[116  81 138 170 156 172 112] = q212
[148  91 105  96 138 154 102] = q609
[148 171 105  89 138 154 102] = q579
[ 84 115  87 160 114 127 169] = q717
[ 89 101 129 168 110 115 119] = q483
[176 159 158 174 143 169  96] = q796
[144  80 122 130 167 123 148] = q380
[107 164 155 141 100 157  86] = q528
[ 92 171 105  96 138 154 102] = q613
[129  97 153 163 101 104 102] = q125
[176 159 158 174 109 169 173] = q597
loc: [92]
q613, 0
loc: [172]
q212, 5

[ 88 150 140 116 146 110 131 164 102 138 169] = q331
[ 88 150 140 116 146 110 131 164 119  91  87] = q22
[ 88 115 140 116 146 111 131 164 102 138  91] = q497
find: [ 88 150 140 116 146 110 131 164 119  91  87]
q22
loc: [87]
q22, 10
find: [ 88 115 140 116 146 111 131 164 102 138  91]
q497

[ 89 175 161 161] : q656
[126 110 154 162] : q49
[128 158 125 134] : q348
[124  90 123 111] : q861
[133  99 119 116] : q338
[136 116 115 123] : q158
loc: [111]
q861, 3
loc: [90]
q861, 1
loc: [126]
q49, 0

[123 125 115 114 148 114  87 142 122 131 129 162 126 134] = q903
[116 138 108 125 129 144 131 127 144 145 113 144 133 140] = q672
[123 125 115 162 148 114  87 142 144 145 124 126 147 115] = q754
loc: [138]
q672, 1
loc: [134]
q903, 13
loc: [113]
q672, 10
find: [116 138 108 125 129 144 131 127 144 145 113 144 133 140]
q672
loc: [108]
q672, 2

[137  79 134 134 103] -> q742
[106  99 166 145 116] -> q255
[137 126 134 134 103] -> q239
[110 112 144 154 124] -> q870
[127 113 128 136 125] -> q321
[117 120 137 157 132] -> q992
loc: [127]
q321, 0
loc: [154]
q870, 3
loc: [117]
q992, 0
loc: [120]
q992, 1

[121 126 142  95 128] = q943
[ 81 111 135 110  83] = q937
[127 148 141 158 143] = q41
[ 94 109 136 114  97] = q629
[141 135 101 120 125] = q159
[120 117 130 117 115] = q965
[133 136 134 163 152] = q432
[103 102 108 166 128] = q419
[121 126 142  95  99] = q200
[152 123 100 114 126] = q592
[147 142 100 121 131] = q147
loc: [158]
q41, 3
loc: [102]
q419, 1

[148  75 138 123 104 138 165 171 156 143]  q247
[136 163 134 124 135  89  99 128 128 163]  q163
[137 155 136 114 158 131 113 106  85 158]  q229
[ 93 112 121 127 130 125 130 153 139 127]  q383
[119 128 153 128 128 150 101 150 123 124]  q170
[107 133 150 105 127 123 140 130 134 138]  q765
loc: [135]
q163, 4
loc: [137]
q229, 0
loc: [101]
q170, 6
loc: [93]
q383, 0
loc: [106]
q229, 7

[104 106 115 138 138 126 111 124 136 109 131] : q305
[122 129 105 143 132 127 113 107 105  88 149] : q568
[134 116 116 128 154 126 125 135 138 126 127] : q110
loc: [115]
q305, 2
loc: [129]
q568, 1
loc: [128]
q110, 3
loc: [109]
q305, 9
loc: [124]
q305, 7
loc: [154]
q110, 4
loc: [88]
q568, 9

[141 137 119 133 151] -> q355
[135 119 154 121  99] -> q551
[ 95 148 107 138 132] -> q806
[122 125 141 126 113] -> q766
[117 128 104 133 149] -> q58
[141 109 119 168 111] -> q726
[121 131 154 101 113] -> q684
[ 97 152 116 136 127] -> q260
[ 97 152  99 141 139] -> q249
[118 121 148 139 116] -> q225
[ 83 116 152 110 109] -> q654
[171 134 125 114 138] -> q25
loc: [137]
q355, 1
loc: [136]
q260, 3
loc: [122]
q766, 0
loc: [117]
q58, 0
loc: [118]
q225, 0

[118 127 152 119 126 142 124 100] = q78
[136 102 169 124  98 114 167 142] = q651
[118 127 152 119  99 117 166 145] = q823
[136 102 169 124  98 113 133 161] = q842
loc: [99]
q823, 4
loc: [166]
q823, 6
loc: [161]
q842, 7
loc: [114]
q651, 5

[105 131 144 134 108 113 119 122 127] -> q349
[142 116  79 147 146  85 117 143 129] -> q500
[ 95 136 146 145 151 149 125 123 128] -> q280
[152 109 118 146 127 101 113 122 111] -> q74
[131 127 125 122 141 115 128 134 148] -> q641
[134 113 109 158  99 132 124 109 115] -> q359
[128 142 142 143 110 127 120 152 120] -> q752
[143 121 164 135 139 107 126 126 126] -> q468
[146 137 150 133 141 110 135 127 128] -> q267
[148 148 111 133 133 149 118 116 133] -> q815
[117 136 131 130 116  86 121 141 123] -> q20
[146 137 150 133 141 110 135 133 128] -> q460
find: [131 127 125 122 141 115 128 134 148]
q641
loc: [145]
q280, 3
loc: [124]
q359, 6
loc: [119]
q349, 6

